In the data rows, zero lies at 4.5, halfway between 4 and 5.
Here is a table of points, one per row:
[5, 6, 5, 5, 6, 5, 6, 6, 7, 5, 7, 6, 5, 6, 5, 5, 5, 6, 6, 7, 5, 6, 7, 6]
[6, 7, 6, 5, 6, 6, 6, 7, 6, 6, 7, 5, 6, 6, 5, 6, 6, 7, 6, 5, 6, 6, 6, 6]
[7, 7, 7, 5, 6, 6, 5, 5, 6, 6, 5, 5, 7, 7, 5, 7, 7, 6, 6, 5, 7, 6, 6, 6]
[7, 5, 7, 6, 5, 6, 5, 6, 6, 6, 7, 5, 7, 6, 5, 6, 5, 6, 6, 5, 6, 5, 6, 5]
[7, 6, 7, 6, 5, 6, 5, 6, 5, 7, 6, 5, 6, 7, 5, 7, 6, 6, 6, 6, 7, 5, 5, 5]
[6, 7, 6, 6, 7, 7, 7, 7, 5, 7, 6, 5, 6, 6, 6, 7, 7, 6, 6, 5, 5, 7, 6, 6]
[6, 6, 6, 7, 7, 6, 6, 6, 6, 5, 5, 5, 6, 4, 7, 6, 7, 5, 6, 6, 7, 5, 5, 7]
[6, 6, 6, 7, 6, 7, 5, 5, 5, 6, 5, 5, 6, 7, 6, 7, 8, 6, 7, 7, 7, 7, 5, 6]
[7, 6, 6, 5, 5, 7, 5, 6, 5, 6, 6, 6, 7, 7, 6, 7, 7, 6, 7, 5, 6, 6, 5, 6]
[6, 5, 7, 7, 5, 7, 7, 7, 7, 7, 5, 7, 5, 4, 7, 4, 6, 5, 5, 7, 6, 7, 6, 7]
[5, 5, 5, 7, 7, 7, 6, 5, 7, 4, 5, 8, 5, 5, 7, 5, 5, 5, 6, 7, 5, 6, 7, 7]
[5, 7, 6, 5, 7, 5, 7, 6, 7, 6, 8, 6, 6, 7, 5, 6, 5, 6, 6, 5, 6, 7, 7, 6]
[6, 5, 6, 7, 5, 6, 6, 5, 6, 7, 6, 7, 8, 7, 8, 7, 6, 7, 7, 6, 6, 5, 4, 6]
[6, 7, 6, 4, 7, 5, 7, 6, 6, 6, 7, 5, 7, 6, 5, 6, 7, 7, 6, 6, 6, 6, 6, 6]
[7, 6, 6, 6, 5, 5, 6, 5, 5, 6, 5, 5, 7, 6, 7, 7, 7, 7, 6, 5, 6, 5, 5, 6]
[7, 7, 6, 6, 6, 6, 6, 6, 5, 7, 5, 5, 7, 7, 6, 7, 7, 6, 7, 5, 7, 7, 6, 5]
[6, 7, 7, 6, 6, 6, 6, 6, 5, 7, 6, 5, 6, 7, 5, 7, 6, 7, 6, 5, 7, 5, 5, 5]
[7, 6, 6, 5, 6, 5, 6, 6, 6, 6, 7, 6, 6, 6, 6, 6, 5, 7, 5, 6, 5, 5, 6, 7]
[6, 6, 6, 6, 5, 6, 7, 7, 5, 7, 6, 5, 6, 5, 6, 7, 7, 7, 6, 5, 6, 7, 5, 5]
[5, 6, 5, 4, 7, 5, 6, 7, 6, 5, 6, 6, 5, 6, 5, 5, 6, 6, 5, 6, 5, 6, 7, 7]
[4, 5, 5, 7, 7, 7, 6, 5, 7, 5, 5, 7, 4, 5, 7, 5, 7, 5, 7, 8, 5, 7, 6, 8]
[5, 7, 5, 5, 7, 5, 6, 5, 7, 7, 7, 6, 5, 7, 5, 6, 6, 7, 6, 7, 6, 8, 7, 6]
[7, 5, 6, 6, 7, 6, 7, 7, 6, 5, 6, 7, 6, 5, 6, 5, 6, 5, 5, 6, 7, 6, 7, 6]
[5, 5, 5, 5, 7, 6, 7, 6, 7, 5, 7, 7, 5, 6, 5, 5, 5, 5, 5, 7, 5, 5, 7, 7]
[7, 6, 6, 6, 5, 5, 6, 5, 6, 7, 6, 5, 7, 6, 7, 7, 6, 7, 7, 6, 6, 5, 5, 6]
[6, 5, 7, 6, 6, 5, 7, 6, 7, 6, 6, 7, 6, 5, 7, 5, 5, 5, 4, 7, 5, 5, 7, 6]
[5, 6, 5, 5, 8, 5, 7, 5, 7, 5, 6, 7, 6, 6, 6, 5, 5, 5, 4, 7, 6, 5, 7, 7]
[5, 5, 5, 7, 7, 7, 7, 5, 6, 5, 5, 7, 6, 6, 7, 6, 5, 5, 6, 7, 5, 5, 5, 7]
[5, 5, 5, 6, 7, 7, 6, 5, 7, 4, 5, 7, 6, 6, 7, 5, 5, 5, 5, 8, 5, 5, 6, 6]
[5, 5, 6, 7, 7, 7, 7, 6, 7, 5, 6, 7, 5, 5, 7, 5, 5, 5, 5, 7, 6, 6, 7, 7]
[5, 6, 5, 7, 7, 7, 6, 7, 5, 7, 7, 6, 5, 6, 6, 6, 5, 7, 7, 7, 5, 7, 7, 6]
[6, 7, 6, 7, 6, 6, 6, 7, 6, 6, 6, 5, 7, 6, 6, 7, 6, 7, 7, 7, 7, 5, 5, 5]
[6, 7, 7, 5, 6, 5, 5, 6, 6, 7, 7, 6, 7, 7, 5, 7, 5, 7, 7, 5, 6, 6, 7, 5]
[6, 5, 4, 6, 5, 7, 5, 6, 6, 5, 6, 7, 5, 6, 6, 7, 5, 6, 7, 5, 5, 6, 6, 7]
[6, 6, 5, 7, 6, 7, 7, 7, 5, 7, 5, 5, 6, 6, 7, 7, 7, 7, 7, 5, 5, 7, 5, 6]
[5, 7, 5, 5, 7, 7, 7, 7, 6, 5, 7, 6, 5, 6, 6, 6, 6, 6, 7, 5, 5, 8, 7, 7]
[6, 5, 5, 6, 5, 7, 6, 7, 6, 7, 6, 7, 6, 6, 7, 6, 6, 7, 6, 5, 5, 7, 5, 7]
[7, 7, 7, 5, 6, 6, 5, 7, 6, 6, 6, 5, 6, 7, 5, 7, 7, 7, 7, 6, 7, 6, 7, 5]
[7, 7, 6, 5, 6, 5, 6, 7, 7, 6, 6, 5, 7, 7, 5, 6, 7, 7, 6, 6, 7, 6, 7, 5]
[6, 6, 7, 7, 5, 6, 7, 6, 6, 6, 6, 6, 5, 5, 6, 6, 6, 5, 6, 6, 6, 6, 6, 6]
[6, 6, 7, 7, 5, 5, 6, 6, 7, 7, 7, 6, 7, 6, 6, 5, 6, 6, 5, 6, 6, 6, 6, 6]
[5, 5, 5, 7, 7, 7, 7, 6, 7, 5, 5, 7, 5, 5, 7, 5, 6, 5, 6, 6, 6, 7, 6, 7]
[6, 7, 6, 5, 6, 6, 6, 7, 5, 7, 6, 5, 6, 6, 5, 7, 6, 7, 6, 5, 6, 6, 7, 5]
[6, 5, 6, 7, 7, 7, 7, 7, 6, 5, 5, 7, 6, 4, 7, 5, 6, 5, 5, 7, 7, 7, 6, 7]
[6, 5, 5, 7, 5, 7, 5, 5, 6, 6, 6, 6, 5, 6, 7, 6, 6, 6, 6, 6, 5, 6, 6, 7]
[6, 5, 5, 7, 5, 7, 6, 5, 5, 5, 5, 7, 6, 6, 7, 6, 6, 5, 7, 5, 5, 6, 6, 7]
These points spread out most along one direction. For each point below, how far along it does it lie, from 0 to 99? 50 is the average, and the first point above lies past it.
[5, 6, 6, 6, 5, 6, 6, 7, 6, 7, 6, 5, 5, 5, 5, 6, 7, 6, 7, 7, 5, 7, 5, 6] 46
[5, 5, 5, 6, 6, 7, 6, 7, 5, 5, 5, 7, 5, 5, 7, 6, 6, 5, 6, 5, 6, 7, 6, 7] 63
[5, 5, 6, 6, 6, 7, 7, 7, 7, 6, 6, 6, 5, 5, 6, 5, 6, 5, 6, 7, 5, 7, 6, 7] 66
[5, 5, 7, 6, 6, 6, 7, 6, 7, 5, 5, 7, 5, 4, 7, 5, 5, 5, 5, 6, 6, 6, 6, 7] 71
[6, 7, 5, 5, 6, 6, 7, 7, 7, 6, 7, 5, 6, 6, 5, 6, 6, 6, 7, 6, 6, 7, 7, 6] 45
[7, 6, 7, 6, 6, 5, 6, 6, 7, 6, 7, 6, 7, 5, 5, 5, 6, 6, 5, 6, 6, 6, 7, 6] 48
[7, 6, 7, 5, 5, 5, 5, 6, 6, 6, 7, 6, 5, 7, 5, 6, 5, 7, 6, 5, 5, 5, 7, 5] 37
[6, 5, 6, 6, 5, 7, 7, 6, 6, 6, 5, 7, 5, 5, 7, 5, 6, 5, 6, 6, 6, 7, 5, 7] 63
[4, 7, 5, 6, 7, 7, 7, 7, 5, 6, 6, 5, 5, 5, 6, 6, 7, 6, 7, 6, 5, 7, 6, 7] 54
[7, 6, 7, 7, 6, 6, 7, 7, 6, 7, 6, 5, 7, 5, 6, 5, 7, 5, 6, 7, 7, 6, 5, 6] 46
[7, 7, 6, 6, 5, 6, 6, 6, 5, 7, 6, 5, 7, 6, 6, 7, 7, 6, 6, 5, 7, 6, 5, 6] 30
[6, 7, 7, 6, 6, 5, 5, 7, 6, 6, 7, 5, 5, 7, 5, 7, 5, 7, 7, 7, 7, 5, 7, 5] 35
[6, 7, 7, 5, 7, 5, 6, 7, 5, 7, 7, 5, 6, 6, 6, 7, 6, 7, 6, 6, 6, 5, 6, 5] 33
[5, 5, 5, 6, 5, 7, 5, 5, 7, 6, 7, 8, 5, 7, 6, 7, 5, 7, 5, 6, 5, 6, 7, 6] 57
[6, 6, 7, 5, 7, 5, 5, 6, 6, 6, 6, 5, 7, 7, 6, 7, 6, 7, 7, 7, 7, 6, 6, 5] 34
[6, 5, 5, 7, 7, 7, 6, 6, 6, 5, 5, 7, 6, 5, 7, 5, 6, 5, 6, 7, 6, 6, 7, 7] 70
[8, 6, 7, 7, 5, 5, 4, 4, 6, 6, 5, 6, 7, 7, 6, 7, 7, 6, 7, 7, 8, 5, 5, 5] 32
[6, 6, 6, 5, 6, 6, 7, 6, 7, 6, 7, 6, 6, 6, 6, 5, 6, 6, 5, 7, 6, 6, 6, 6] 54
[6, 6, 6, 6, 5, 6, 5, 6, 6, 5, 7, 6, 6, 7, 5, 6, 5, 7, 6, 6, 5, 5, 6, 5] 43
[7, 6, 6, 7, 5, 5, 4, 5, 6, 5, 5, 5, 7, 7, 6, 7, 7, 6, 7, 6, 7, 5, 5, 6] 35
[7, 6, 6, 5, 6, 5, 5, 6, 6, 5, 6, 6, 7, 6, 5, 6, 6, 7, 6, 7, 6, 5, 5, 5] 40
[7, 6, 7, 5, 6, 5, 6, 6, 6, 7, 7, 6, 6, 6, 5, 7, 6, 7, 6, 6, 6, 5, 6, 6] 36
[7, 6, 7, 7, 5, 6, 5, 6, 5, 6, 6, 5, 7, 6, 6, 7, 6, 7, 6, 6, 7, 5, 6, 5] 33
[7, 6, 6, 5, 5, 6, 6, 7, 5, 7, 7, 6, 6, 6, 6, 6, 6, 7, 6, 5, 6, 6, 6, 6] 37
[6, 5, 7, 6, 6, 6, 7, 6, 7, 6, 7, 7, 7, 5, 7, 5, 6, 6, 5, 7, 6, 5, 5, 7] 60
[6, 7, 6, 6, 7, 6, 7, 7, 6, 7, 5, 6, 7, 5, 7, 5, 7, 5, 6, 5, 7, 7, 6, 7] 50
[7, 7, 6, 5, 7, 5, 6, 5, 7, 7, 6, 6, 7, 7, 6, 6, 6, 7, 6, 6, 7, 7, 7, 6] 39
[6, 7, 5, 6, 5, 7, 6, 7, 5, 7, 7, 6, 6, 6, 6, 6, 6, 7, 6, 5, 5, 7, 6, 6] 41
[6, 6, 6, 5, 5, 6, 6, 7, 5, 7, 7, 6, 5, 5, 6, 6, 7, 7, 6, 5, 5, 7, 5, 6] 41
[6, 7, 6, 6, 5, 6, 5, 6, 6, 6, 7, 5, 5, 6, 5, 6, 6, 6, 7, 6, 6, 6, 7, 5] 40
[7, 7, 7, 5, 6, 6, 6, 6, 4, 7, 7, 5, 5, 7, 5, 7, 5, 7, 6, 6, 6, 6, 6, 5] 30
[5, 5, 5, 7, 6, 8, 6, 5, 5, 6, 5, 6, 5, 6, 7, 7, 6, 5, 7, 5, 5, 7, 6, 7] 58
[6, 6, 6, 6, 7, 6, 7, 6, 6, 6, 6, 5, 7, 6, 6, 5, 7, 6, 5, 7, 7, 6, 7, 6] 50
[8, 7, 7, 5, 5, 5, 5, 5, 6, 6, 5, 5, 7, 7, 5, 7, 7, 6, 7, 6, 7, 6, 6, 6] 28
[7, 6, 7, 7, 5, 6, 5, 5, 6, 6, 5, 5, 6, 7, 6, 7, 7, 7, 7, 5, 7, 5, 5, 5] 30
[7, 7, 5, 7, 6, 6, 7, 7, 5, 7, 7, 6, 6, 6, 6, 6, 6, 7, 6, 5, 6, 7, 6, 5] 39
[6, 7, 6, 5, 6, 6, 6, 7, 5, 7, 7, 6, 6, 6, 5, 6, 7, 7, 6, 6, 5, 7, 6, 5] 37
[7, 6, 7, 5, 5, 5, 5, 7, 6, 6, 7, 6, 7, 6, 5, 6, 5, 7, 6, 5, 6, 5, 6, 6] 35
[6, 5, 5, 5, 7, 6, 6, 5, 7, 4, 5, 7, 7, 7, 7, 5, 5, 7, 5, 7, 5, 5, 6, 6] 63
[7, 7, 6, 4, 7, 5, 6, 5, 6, 5, 5, 6, 7, 7, 6, 6, 7, 6, 6, 5, 7, 6, 7, 7] 42
[6, 5, 6, 5, 5, 5, 6, 6, 6, 7, 7, 6, 6, 7, 6, 6, 6, 7, 5, 6, 5, 6, 6, 6] 44
[7, 7, 7, 6, 6, 5, 5, 6, 5, 7, 6, 5, 7, 7, 5, 7, 7, 6, 6, 7, 7, 6, 6, 5] 28
[6, 6, 6, 6, 5, 7, 6, 6, 5, 6, 6, 6, 6, 6, 7, 6, 6, 6, 6, 5, 5, 6, 5, 6] 47
